In the rows, zero is written as 128.
Turns, then the turns between two rows, first turn first; the first pair answered:
turn Z:
[179 138  73 131 157 162 124 140 138 148  95 157 104 148 114 115 142 107
 127 122]  ->  [163 125  91 129 169 158 123 144 128 126  73 152  98 145 104 135 118 103
 152 111]
[121 132 169 143 119 104 105 101 147 142 174 152 141  99 164 113 156 150
  81 124]  ->  [125 140 158 144 133 113  89 108 141 142 166 174 132  99 139 113 150 141
  70 122]
[117 151 139 159 136 118 125 122 113 142 167 133 207 104 154 121 113 123
  94 117]  ->  [122 155 135 161 146 124 113 127 110 142 160 148 199 103 139 118 109 114
  87 114]
turn G:
[ 85 148 170 154 115 121  76 118 132 111 155 128 117 104 105 109 108 140
 111 141]  ->  [ 85 157 167 153 115 124  75 125 118 127 143 129 127 117 105  97 102 142
 112 154]
[134 110 117 115 117  87 162  92 123 144 144 146 130 127 146 120 129 157
 129 117]  ->  [136 107 123 120 119  85 152  86 133 128 147 142 116 113 142 130 132 151
 130 109]
[110 119 159 145 138 138 126  89 138  89 132 128 120 107 111 137 110 120
 141 103]  ->  [109 125 165 149 138 140 114  99 119  91 117 128 118 117 104 132 103 120
 145 120]
turn L:
[162 124  90 122 145 141 153 137 133 149 108 131 125 150 138 123 140 120
 127 129]  ->  [118 116 122 123 142 114 160 116 149 137 150 140 157 122 142 122 134 144
 103 101]
[106 116 151 133 140 139  91 126  87  58 107 107  91 109 119 178 110 102
 141 140]  ->  [109 127 133 136 164 149  77 130  83  72 110 152  99 104  95 167 108 101
 108 128]
[150 124 146 148 119 123  98 110 153 113 178 142 120 122 109 131 159 128
 113 130]  ->  [166 122 143 145 105 127 103 117 150 111 160 112 105 136 121 138 163 121
 141 146]
[139 112  74 126 101 143 189 103 178 163 175 145 159 110 185 113 170 151
  82 101]  ->  [165 111  65 122  80 155 192 113 173 159 142 101 130 135 205 122 174 136
 128 132]
turn F:
[133 168 131 143 121 134 116 142 129 142 154 159 120 148 110 101 141 142
  63 161]  ->  [100 152 161 142 121 114 117 133 138 117 165 157 128 128 106 115 126 153
  64 141]
[163 116  87  97 155 130 153 119 118 145 128 130 142 139  87 134 157 109
 117 118]  ->  [148 107 132 116 142 117 125 104 141  96 153 118 108 111  80 154 158 107
 124 116]
[153 124 111 125 120 140 141 136 158 122 140 117 105 135 132 164 154 106
 105 137]  ->  [113 106 133 113 129 119 161 133 154 112 142 120 139 124 134 171 129 126
  99 106]
[122 142 172 138 148 121 105 125 141  98 146 117 107 118 108 141 104 106
 135 114]  ->  [129 152 123 106 163 133 144 142 112 153 116 133 157 150 120 120  95 116
 123 110]

Each pair is two turns apart.
[137 180 160 129 120 169  84 174  90 146  91 126  93 165 131 124 132 135
 133 202]  ->  [130 176 144 106 120 166 118 176  79 175  86 120 131 178 149 114 127 152
 134 193]  Z, G
[173 133  67 129 164 129 184 138 140 145 133 124 155 147 186 138 161 146
 117 110]  ->  [167 135  70 136 179 126 174 130 141 145 147 152 158 129 168 133 159 149
  91  99]  L, Z
[150 123  86 114  96 139 149 109 124 120 122  91 114 147 163 147 149 108
 168 153]  ->  [127 141  79 126 126 130 134  92 137 142 176 168 155 110 130 124 153 126
  90 113]  Z, L
[ 99 118 167 140  96 109 146 109 162  88 155  91 132  91 166 147 121 148
 145 110]  ->  [ 89 115 165 141 142 117 128 125 140  70 117 132 118  89 118 161  89 128
 146  86]  L, F
[158 164 121 145 104 153  89 147 100 160 102 108 102 165 131 106 134 110
 138 196]  ->  [125 173 133 149 120 134  91 124 116 177 161 165 150 126 113  83 137 139
  70 157]  L, F
[139 155 125 136 125 147  99 151 107 142 120 134 139 144 114 101 142 131
 114 160]  ->  [112 138 147 124 107 119 126 133 123 133 150 112 167 128 146 106 144 156
 112 140]  G, L
[142  99 101  87 118  61 164 110 134 149 117 104 158 115 147 113 136 144
 146 119]  ->  [172 115  72  93 148  88 144 128 115 165  90 139 140 131 115 106 136 120
 133 123]  L, Z
[154 131 109 163 114 156 107 127  87 120 118 119 132 140 107 119 117 130
 143 154]  ->  [138 118 131 158 100 143 115 120  89 107 126  96 136 136 125 126 117 140
 156 154]  L, L
[160 125  79 127 166 139 142 125 100 112  70 162 119 119  93 129 110 104
 128  87]  ->  [117 103 117 119 158 114 157 113 108  86  84 144 141  99 107 142  91 125
 138  64]  Z, L
[144 104 128 155 125 133 118 101 146  92 125 118 105 111 137 150 145 122
 127 145]  ->  [135 104 133 153 130 129 120  95 151  93 135 127 112 100 132 150 145 129
 115 137]  L, L
